In the rows, 128 means zero.
One turn or mirror swaps these rows in pairs. Which row does each one swap with?
The rows were stretched afterwards, more along some directions than others.
Z651: [126 129 121 119 135 151 146 126 128 104 106 122 135 120 133 104  95 121]
Z896: [121 136 117 123 131 151 144 144 132  92 107 123 129 131 131  99  86 133]
Z653: [115 174 125 157 120 130 151 137 114 103 123 126 126 134 121  74 111 123]
Z393: [120 152 133 140 113 124 161 102 147 138 148 118 131 121 148  97 117  84]
Z443: [129 145  97 137 108 130 126 133 136 100 141 147 111 163 125 136 114 139]
Z369: [126 150 126 158 108 106 134 114 113 142 137 124 113 145 127 120 129  92]
Z283: [110 181  97 129 108 112 143 125 129 131 142 149 120 149 112 109  95 137]
Z67: [119 122 126 132 131 162 137 128 139 108 116 121 134 136 125 105 116 115]
Z100: [121 136 119 125 126 162 143 138 132  85 111 122 127 126 130  89  93 111]
Z477: [108 131 116 116 125 157 147 126 132  93 115 130 140 128 118 105  96 136]
Z570: [109 183 104 124 112 103 127 118 126 123 145 154 117 166 121 101  89 124]
Z376: [133 138 120 165 105 120 151 119 131 139 142 119 129 132 117 126 149 108]
Z320: [121 176 112 150  91 105 143 101 127 139 147 127 112 123 135 120 117 107]
Z204: [129 135 133 166 105 121 147 126 128 146 133 124 126 137 115 116 153  95]
Z652: [114 135 100 131 109 134 136 122 136 105 144 163 117 158 117 133 114 139]
Z915: [119 168 117 160 118 139 167 136 133 110 131 133 132 135 106  83 121 128]
Z811: [120 145 114 137  99 127 164 136 143 134 150 113 132 122 136 106 123 106]
Z994: [134 134  99 145 122 129 127 136 129 114 139 140 117 147 131 131 118 138]
Z995: [113 169 124 144 102 118 151 141 125 117 137 112 119 134 141  90 108 105]
Z634: [126 154 108 128 120 156 149 139 132  92 119 123 141 141 120  86  89 137]
Z144: [118 156 113 126  99 133 153 122 146 118 148 110 119 130 139 112 106 101]
Z458: [128 133 125 163 103 117 147 120 128 140 132 135 118 142 121 127 158 103]
Z543: [130 149  98 147 109 128 132 135 128  98 126 153 106 158 118 132 108 144]
Z11: [125 118 116 125 131 162 145 140 132  99 114 112 138 125 131 103 101 118]
Z358: [114 173 125 147 118 132 154 132 114 105 125 131 130 131 126  70 112 118]
Z7: [118 175 129 153 124 124 151 131 115 113 129 122 124 135 126  76 114 114]
Z876: [105 142 103 137  95 137 162 139 146 128 133 124 139 130 121 112 113 116]
Z169: [109 188  98 132 104 108 141 119 123 127 149 143 118 153 121 104  89 120]
Z834: [131 135 141 156 118 128 134 121 125 137 131 117 118 137 126 119 142  89]
Z720: [109 182 102 123 107 106 136 114 123 126 146 149 117 155 126 106  85 118]
Z47: [115 149  88 127  95 138 131 123 149 112 151 155 113 163 121 137 107 128]
Z21: [114 163 116 136  95 131 145 141 140 119 144 120 119 137 130 110 108 108]
Z10: [130 157 103 140 104 131 149 118 133 109 142 153 123 136 123 132 110 137]
Z195: [124 151 119 153  98 133 173 105 139 128 159 115 123 114 148  94 122  82]
Z60: [118 149 104 128 119 123 108 131 132 102 133 157 106 164 126 128  99 137]
Z519: [131 143 102 122 120 158 159 132 144  90 123 113 140 125 132 100  93 122]
Z220: [123 136 104 118 121 129 127 117 130 115 137 152 121 145 134 139 102 130]
Z733: [124 159  90 145 104 134 143 139 140  90 136 155 116 151 120 126 104 152]
Z934: [123 148 127 122 128 154 159 128 136  96 117 122 145 112 135  97  94 131]
Z216: [123 144 112 131 121 168 161 135 136  76 115 121 142 117 127  99  99 132]
Z785: [129 155  95 145 110 128 130 139 131 109 145 158 118 172 117 117 109 148]
Z640: [129 127 128 157 119 123 130 115 128 141 142 118 112 137 129 132 141  99]
Z370: [114 170 117 157 116 136 153 144 116 103 124 129 127 133 115  69 109 122]
Z256: [113 160 115 146  89 122 156 145 141 131 144 125 127 137 124 104 122 112]
Z604: [104 181  96 127 106 114 138 115 128 122 146 156 129 158 117 106  88 127]
Z791: [116 173 120 127 109  96 124  87 128 141 149 126 118 140 143 124 102 113]

Z994 is swapped with Z519
Z720 is swapped with Z653
Z283 is swapped with Z915
Z811 is swapped with Z376

One turn or mirror swaps these rows in pairs. Which row does each one swap with?
The rows were stretched afterwards, more along some directions than others.
Z223: [117 105 124 130 130 136 121 139 127 135  96 134 136 134 134 112 107 146
 102 155 157 125 108 147 161 146 112 115]
Z508: [128 121 126 116 114 131 133 140 109 143 126 151 137 125 133 117  98 151
 121 115 145 124 114 142 141 155 130 122]
Z136: [112 117 152 111 101 146 148 123 117 115 122 131 146 140 165 134 113 123
 135 134 141 128 121 133 143 137 111 126]
Z770: [140 114 134 134 132 113 142 150 131 152 150 147 130 132 140 113 128 124
 135 108 155 164 112 120 138 110 150 119]
Z2: [104 118 152 114 124 140 130 141 115 117 106 113 144 141 142 128 128 117
 140 133 136 123 138 134 116 112 131 130]
Z498: [117 120 106 134 164 112 122 141 142 144 110 116 150 151 118 123 111 160
 120 126 150 157 130 129 140 130 139 125]
Z394: [123 142 114 117 121 110 137 134 135 118 115 131 143 120 136 137 110 149
 154 127 148 158 126  97 131 119 140 118]
Z242: [ 92 118 123 139 131 133 118 133 135 150 129 114 177 133 139 117 109 128
 175 122 168 138 105 129 143 153 111 143]
Z291: [137 122 166 124 103 160 124 116 103 103 134 117 104 126 140 124 111 103
 134 125 133 121 120 142 131 130 122 133]
Z673: [128 115 127 127 114 139 111 130 126 128 110 129 111 135 115  95 115 129
 105 166 139 115 122 138 155 161 101 127]
Z113: [114 118 145 122 119 120 137 135 117 147 139 151 146 124 139 120 113 136
 132 105 139 121 109 148 120 157 133 122]
Z642: [133 144 108 138 141 128 126 126 135 119 137 109 145 119 124 136 134 113
 149  99 140 140 139 112 122 115 157 124]
Z828: [116  93 156 140 125 133 138 147 121 139 142 155 139 143 145 101 130 115
 161 144 160 139 110 145 151 141 119 121]
Z389: [121 126 129 119 120 138 124 125 125 116 148 123 129 142 133  95 123 124
 174 125 148 127 142 129 123 158 134 137]
Z768: [136 138 113 133 133 109 119 130 119 143 136 115 146 118 121 118 123 124
 113 101 129 124 110 136 144 142 123 132]
Z339: [120 114 121 145 123 147 106 129 134 147 113 124 145 126 127 105 136 116
 115 156 150 111 131 132 158 158 108 136]
Z594: [119 130 140 116 120 144 114 134 107 107 112 108 139 140 134 138 118 124
 100 125 111 117 136 136 123 142 122 125]
Z253: [123 113 159 135 135 141 145 138 117 131 135 129 129 151 143 110 150 112
 157 142 116 127 153 160 128 140 119 129]
Z146: [144 113 148  98 126 113 128 117 119  93 124 121 108 146 129 107 117 144
  97 139 135 124 135 130 122 125 139 114]
Z979: [137 152  80 121 146 111 133 134 141 122 124 122 148 126 117 117 133 142
 120 118 126 139 139 121 139 128 147 118]
Z641: [102 123 127 140 135 129 114 137 139 119 127 107 158 135 133 134 125 130
 162 119 154 136 106 113 143 131 134 151]
Z566: [129 137 124 130 128 131 117 124 127 123 136 132 135 132 122  88  97 120
 119 141 152 117 121 146 155 162 115 133]
Z336: [113 146 129 136 127 134 122 122 137  89  96 126 105 129 115 139 131 122
 143 161 128 122 156 121 129 145 136 116]
Z575: [117 106 158 125 112 164 133 101 108 118 135 128 135 144 146 121 121 104
 177 129 133 110 138 143 122 155 114 115]
Z598: [104 126 117 137 135 113 117 165 126 131 146 119 172 128 134 105 121 148
 122 137 142 142 114 130 153 145 126 140]
Z250: [124 116 133 107 128 141 123 148 131 126  90 110 133 139 126 134 118 139
 125 143 129 134 144 121 122 140 113 118]
Z252: [104 130 151 123 128 119 131 123 123 112 127 126 138 128 143 118 110 125
 163 135 147 153 114 121 132 108 131 118]
Z825: [137 125 123 127 124 117 135 161 118 138 132 133 150 122 137 119 122 138
  93 137 125 143 117 140 160 130 139 117]
Z866: [108 115 134 135 119 115 134 155 116 134 143 125 164 139 146 112 138 134
 127 139 138 143 121 140 160 148 150 137]
Z79: [111 141 144 126 135 141 140 111 130 107  88 132 121 150 143 136 108 135
 111 145 140 124 147 143 129 130 110 119]
Z290: [123 154 107 131 139 124 125 142 143 140 107 129 151 109 114 135 117 137
 104 124 141 124 111 140 133 146 121 126]
Z131: [123 116 129 137 140 146 120 141 108 122 102 120 144 153 142 125 132 133
 135 139 136 143 140 136 148 119 123 128]
Z141: [115 150 106 141 142 130 118 132 129 125 118 131 158 126 122 127 115 147
 157 119 129 124 149 125 117 163 106 121]
Z962: [136 136 116 129 133 155 127 127 125 138 116 144 119 124 115 119 137 115
 127 141 112 111 159 147 125 146 129 113]
Z688: [130 152  88 152 136 139 106 108 124 127 126 117 156 122 121 142 110 155
 121 106 123 118 134 129 144 152 124 149]
Z661: [147 118 119 120 131 124 138 128 117 158 137 155 136 124 133  98 134 118
 120 112 131 110 124 153 136 131 125 116]
Z808: [133 135 143 152 133 140 122 117 115 123 157 117 139 136 132 120 124 122
 139 130 114 122 145 154 148 154 120 144]
Z789: [119 137 123 150 125 140 105 102 115 127 132 100 142 113 118 142 100 145
 126 121 114 121 120 125 168 135 101 154]
Z943: [124 150 124 115 134 125 111 105 136  82 134 123 120 125 125 120 103 119
 146 136 133 125 118 124 116 145 128 107]
Z332: [111 109 143 145 120 122 132 136  87 145 143 136 160 130 145 120 141 118
 120 139 103 107 134 161 158 162 112 126]
Z700: [152 124 114 117 133 138 138 115 139 128 123 132 121 124 117 131 108 125
 128 100 136 137 115 132 122 108 146 107]
Z464: [129 151 119 133 133 130 111 137 141 122 115 110 127 126 120  98 124 120
 133 164 141 126 152 132 144 152 115 139]
Z790: [133 151 121  94 130 107 126 119 151  85 124 133 109 120 121 100  98 130
 148 135 158 128 118 109 102 142 142  98]
Z428: [108 123 121 120 122 144 139 112 128 126 125 135 155 140 154 129 123 119
 173 128 138 126 150 122 123 144 112 117]
Z147: [129 120 156 142 109 150 116 128  96 114 141 125 112 122 127 133 123 112
 127 136 121 119 123 147 150 149 146 129]
Z525: [115 126 112 152 130 107 127 145 124 167 135 135 167 122 138 125 147 129
 120 118 120 122 132 131 155 141 125 140]
Z723: [119 122 135 102 127 117 133 137 150 116 103 128 115 128 119 101 105 138
 150 161 148 118 131 111 118 141 122 119]
Z976: [103 127 154 110 110 130 110 110 134  92 131 126 112 125 119 106 108 113
 146 163 136 110 109 129 128 162 117 120]
Z677: [111 124 145 144 136 132 120 127 126 135 114 113 155 132 138 147  93 139
 130 115 146 136 101 137 140 128 103 137]
Z948: [137 145 112 110 130 121 126 113 136 110 128 123 129 109 127 123 103 139
 133 108 147 122 110 132 122 123 150 117]
Z28: [104 108 149 134 133 137 131 113 136 115 112 134 115 136 127 122 130 122
 164 167 132 113 127 130 139 134 107 133]
Z898: [127 133 130 123 162 118 132 120 136  91 108 115 117 160 122 108 102 141
 119 131 151 143 119 146 133 125 138 117]
Z316: [130 133 139 118 136 122 122 120 127  97 105 126 105 145 127 100 132 143
 131 152 140 121 162 137 117 145 128 119]
Z916: [109 122 147 143 137 119 124 117 131 114 111 115 132 145 143 138 120 134
 123 114 139 125 130 123 126 107 121 142]
Z295: [133 147 108 153 138 132 126 111 122 131 150 120 163 119 140 141 111 147
 148  98 132 142 116 135 154 126 130 145]
Z850: [ 98 139 132 154 110 158 113 121 120 123 132  98 171 118 133 142 132 121
 169 121 123 128 147 115 147 137 115 160]
Z769: [123 150 103 138 136 112 127 148 129 157 131 154 146 112 118 113 147 133
 110 139 114 110 138 146 145 165 129 128]
Z690: [129 128 105 144 133 148 125 156 119 156 132 133 151 114 123 128 139 114
 147 129 123 141 137 142 141 141 143 119]
Z800: [122 118 154 110 137 117 138 157 135 134 103 128 132 136 145 109 121 122
 150 151 160 154 130 128 110 111 124 113]
Z396: [130 148 126 137 111 138 119 118 120 117 138 135 141 110 136 131 135 116
 150 109 110 106 125 128 131 137 128 137]
Z737: [123 141 118 106 101 136 123 118 121  78 106 112 119 141 126 111 110 125
 126 155 126 119 134 126 128 163 127 112]
Z993: [140 108 146 124 131 126 125 134 102 127 135 117 128 135 127 116 124 133
  90 140 121 129 130 150 144 136 137 121]
Z180: [152 121 132 122 122 125 126 131 112 140 142 142 121 126 132 124 124 124
 108 103 120 127 115 143 128 152 137 106]
Z383: [118 118 162 146 118 137 138 138 112  99 119 123 127 131 150 147 130 116
 136 141 116 116 122 134 151 126 124 130]
Z27: [119 125 146 149 102 172 125 126 108 135 140 140 135 123 141 149 128 107
 155 137 105 111 142 134 135 153 110 135]
Z578: [154 128 128 116 139 118 133 108 138 131 133 128 120 137 131 104 112 136
 117 100 142 130 112 134 128 115 127 128]
Z888: [115 130 139 144 125 151 134 118 106 103 132 124 149 140 140 146 131 134
 168 135 107 120 143 145 127 145 117 138]
Z929: [ 94 120 117 139 107 120 133 135 126 126 140 126 156 138 131 123 123 122
 158 141 128 133 114 125 142 172 131 123]
Z814: [102 110 143 133 113 140 113 148 114 116 139 120 147 138 138 114 121 131
 131 161 139 136 118 121 154 140 138 141]
Z167: [134 140 118 130 127 138 137 127 148 142 128 114 129 118 122 133 124 122
 147 133 128 127 145 130 124 142 123 133]
Z937: [114 107 135 148 131 140 125 142 111 145 138 154 155 140 139  94 114 131
 137 129 159 123 109 158 165 154 113 136]
Z17: [107 121 146 139 111 141 138 120 116 107 134 132 134 136 150 139 133 113
 170 132 120 119 150 117 125 147 117 120]
Z387: [132 131 139 103 129 126 135 120 113  91 148 132 127 139 136 119  89 136
 124  99 131 123  99 142 112 133 134 106]
Z724: [105 121 120 153 121 141 109 119 133 130 122 125 136 132 119  99 135 123
 144 174 140 101 139 134 162 166 107 151]
Z176: [112  98 148 128 135 135 146 135 104 136 112 131 150 163 148 119 128 134
 152 134 123 145 144 138 135 131 110 116]
Z434: [138 127 149 107 133 136 148 131 132  98 106 128 122 138 148 133 104 141
 122 137 135 147 126 131 139 106 131 115]
Z380: [106 141 129 143 128 139 121 142 121 140 130 119 162 140 128 110 134 120
 153 133 125 120 163 143 139 182 113 144]
Z851: [113 143 129 133 134 150 136 155 123 146 109 150 156 123 134 122 134 118
 127 148 135 119 141 161 155 160 132 126]
Z310: [114 147 102 162 137 147 113 118 138 127 124 119 153 133 116 123 138 128
 167 155 119 127 161 127 156 175 106 138]
Z124: [135 151 115 153 122 149 114 114 131 131 135 107 140 115 127 118 123 122
 145 132 133 132 150 126 168 143 118 150]

Z316 is swapped with Z770
Z737 is swapped with Z929
Z131 is swapped with Z498
Z808 is swapped with Z661
Z180 is swapped with Z389
Z464 is swapped with Z525

One turn or mirror swaps these rows in pairs. Which row does each one swap with?
The rows were stretched afterwards, more along some directions than others.
Z959: [148 111 127 128 120 119 146 148  99  94 146 122  88 123 114 110 107]
Z275: [160 121 111 150 152 137 147 132  93 122 159 129 132 119 127 123 113]
Z803: [145 113 116 120 140 130 138 131 114 126 137 128 123 130 107 116  77]
Z879: [132 114 130 123 115 122 136 140 115 102 136 129 114 116 121 122  63]
Z449: [137 148 112 134 137 115 147 150 124 134 139 119 120 145  92 123  98]
Z506: [139 115 125 140 121 145 138 143 102  78 132 112 101 110 126 103 116]
Z744: [114 130 128 138 129 131 135 149 100 107 130  90 103 126 111 108 142]
Z181: [147 142 127 104 155 112 165 147  92 133 157 112 115 105 113 118  90]
Z36: [141 110 133 122 129 132 144 142 101  92 141 119 105 104 126 101 117]
Z209: [180 111 114 129 133 118 146 133  97 120 168 144 129 115 128 144  90]
Z500: [163 142 108 133 151 102 160 143 106 133 157 133 136 119 118 144  69]
Z663: [150 145 119 120 150 109 169 147 101 125 142  95 112 110 114 125  98]
Z759: [171 127 110 125 137 107 137 121 107 146 136 142 145 138 119 139  76]
Z678: [111 115 116 130 128 139 128 138 129 129 130 115 141 134 121 111 119]
Z222: [138 132 137 139 127 152 151 142 101  80 143 111 106  97 119 106 115]
Z56: [150 149 123 121 136 128 153 158 124 119 157 125 126 124 102 135  80]
Z355: [140 142 125 137 132 121 148 152 117 106 156 121 138 112 110 135 120]
Z526: [117  98 125 136  94 136 133 149 116 107 141 119 113 110 130  99 107]
Z327: [117 145 144 133 124 139 140 149 109  99 146 100  98 120 124 120 108]
Z401: [150 113 117 123 124 115 132 130 119 108 117 134 139 127  95 118 108]
Z956: [136 117 112 151 120 133 123 139 130 109 135 142 142 145 103 123 119]
Z812: [142 127 104 132 140 122 138 161 109 127 142 118 131 142 103 125 117]
Z110: [162 125 117 124 123 128 134 118 104 121 121 138 131 129 125 125  89]
Z117: [133 129 119 134 134 137 140 131 126 138 149 124 142 136 109 123 134]
Z69: [149 118 114 113 141 101 153 137 110 144 153 133 146 114 111 128  98]
Z573: [127 136 138 130 121 149 143 145  97  83 141 100 107  97 133 109 114]
Z856: [166 125 108 137 142 133 154 132  99 120 160 133 140 107 133 127 117]
Z272: [154 147 110 129 152 119 147 137  96 139 137 108 132 140  98 128 132]
Z749: [151 140 125 118 126 118 133 137 113 122 133 123 141 125  98 134 111]
Z331: [143 126 117 114 140 111 136 156 111 133 135 120 128 146  89 111 132]
Z772: [163 113 111 135 147 131 152 135 108 125 168 139 131 112 136 128  86]
Z927: [141 159 127 134 127 143 148 140 109 102 132 109 110 126 105 127  97]
Z855: [127 112 139 121  89 136 139 147 106  98 150 120 124  82 140 111 107]
Z143: [163 113 108 149 121 128 128 126 114  95 136 155 127 126 121 130  93]
Z659: [137 122 107 140 137 144 145 133 116 127 146 122 139 125 119 109 128]
Z197: [108 148 137 116 123 140 153 149 119 111 145 103 129  97 131 115 112]
Z445: [117 104 118 138 110 130 119 152 124 111 134 104 134 113 115 111 128]
Z907: [115 139 130 129  88 143 137 144 126 109 141 135 130 102 128 104 116]
Z649: [167 123 107 139 148 106 151 140 103 113 155 129 133 109 112 134 120]
Z188: [135 144 127 116 117 137 147 160 114  98 138 118 127 112 102 120 120]
Z751: [141 145 129 113 133 108 161 145 115 117 130 103 110 115  98 116  92]
Z878: [137 146 124 140 117 152 143 128 118 116 150 131 138 112 126 135 106]

Z445 is swapped with Z907
Z856 is swapped with Z506
Z449 is swapped with Z749

One turn or mirror swaps these rows in pairs. Which row does each one swap with?
The rows were stretched afterwards, more along some directions than others.
Z460: [111 123 124 142 125 128 166 151 123 131 146 158 111 111 121 139]
Z774: [129 137 135 150 130 115 146 133 127 119 105 132 108 155 129 118]
Z787: [149 154 133 116 128 125 101 135 123 133 135 126 133 110 137 125]
Z172: [116 111 115 140 159 117 109 139 109 118 134 121 116 127 127 132]
Z5: [116 116 107 140 159 109 113 137 104 119 140 116 118 131 139 126]
Z24: [148 157 140 114 127 128 109 136 128 128 134 128 143 119 139 121]
Z328: [127 129 142 140 127 121 143 130 126 122 106 124 124 147 129 117]
Z531: [134 135 136 144 125 128 156 136 154 140 125 150 111 122 110 112]
Z863: [128 139 133 146 109 124 163 126 150 136 124 153 124 133 110 117]
Z422: [145 142 141 118 128 138 128 129 124 148 136 125 125 127 144 128]
Z821: [113 128 126 121 120 140 125 109 145 136 115 116 128 136 145 132]
Z671: [136 145 135 138 128 124 129 137 123 124  98 127 120 148 133 122]
Z264: [148 133 142 132 108 121 136 115 134 132 105 142 136 123 107 124]
Z524: [140 125 140 123 107 122 123 112 123 121 114 146 151 123 104 131]
Z747: [120  98 127 122 123 139 133  83 121 143 111 108 158 144 126 136]
Z867: [134 137 144 147 134 117 146 135 120 124 103 137 104 151 128 118]
Z156: [114 120 104 135 149 119 108 150 104 124 139 119 118 117 138 132]
Z731: [137 138 143 124 103 124 137 112 110 131 115 141 151 122 119 132]
Z938: [117 142 111 111 115 133 102 118 129 136 141 118 151 123 134 134]
Z121: [133 133 140 142 122 135 153 136 148 144 116 145 126 129 106 115]
Z719: [130  97 123 117 121 134 129  90 122 148 116 110 154 130 123 135]
Z890: [131 137 141 149 134 124 141 138 135 121 100 129 108 152 124 120]
Z766: [116 122 130 117 123 149 125 105 141 137 114 111 137 140 142 136]
Z315: [127 111 114 145 158 109 117 140 105 118 134 133 113 124 125 124]
Z844: [108 124 132 151 130 129 166 153 124 144 132 161 106 116 122 140]
Z239: [132 134 134 155 127 118 154 140 139 119 105 140  96 145 124 113]
Z618: [129 123 135 121 105 122 125 108 118 115 124 141 162 122 107 139]
Z889: [117 110 110 134 166 113 110 132  98 128 137 109 123 127 142 126]
Z565: [144 138 134 125 136 117 123 116 120 125 147 130 134 113 139 114]
Z405: [111 113 133 144 134 136 159 144 120 141 134 156 114 118 118 144]
Z654: [145 158 147 121 121 126 124 127 137 116 140 134 139 126 137 120]
Z26: [123 135 121 107 123 141  90 126 124 137 134 119 148 118 125 134]
Z186: [117 130 122 113 111 140 129 107 144 123 125 116 133 135 142 131]
Z624: [129 128 137 131 142 136 138 128 116 144 143 131 124 129 139 131]
Z741: [120 121 122 132 156 114 109 145 104 118 149 120 119 121 141 123]
Z414: [121 143 120 106 111 143  98 129 125 142 126 122 147 116 126 140]

Z328 is swapped with Z741
Z844 is swapped with Z821
Z774 is swapped with Z5

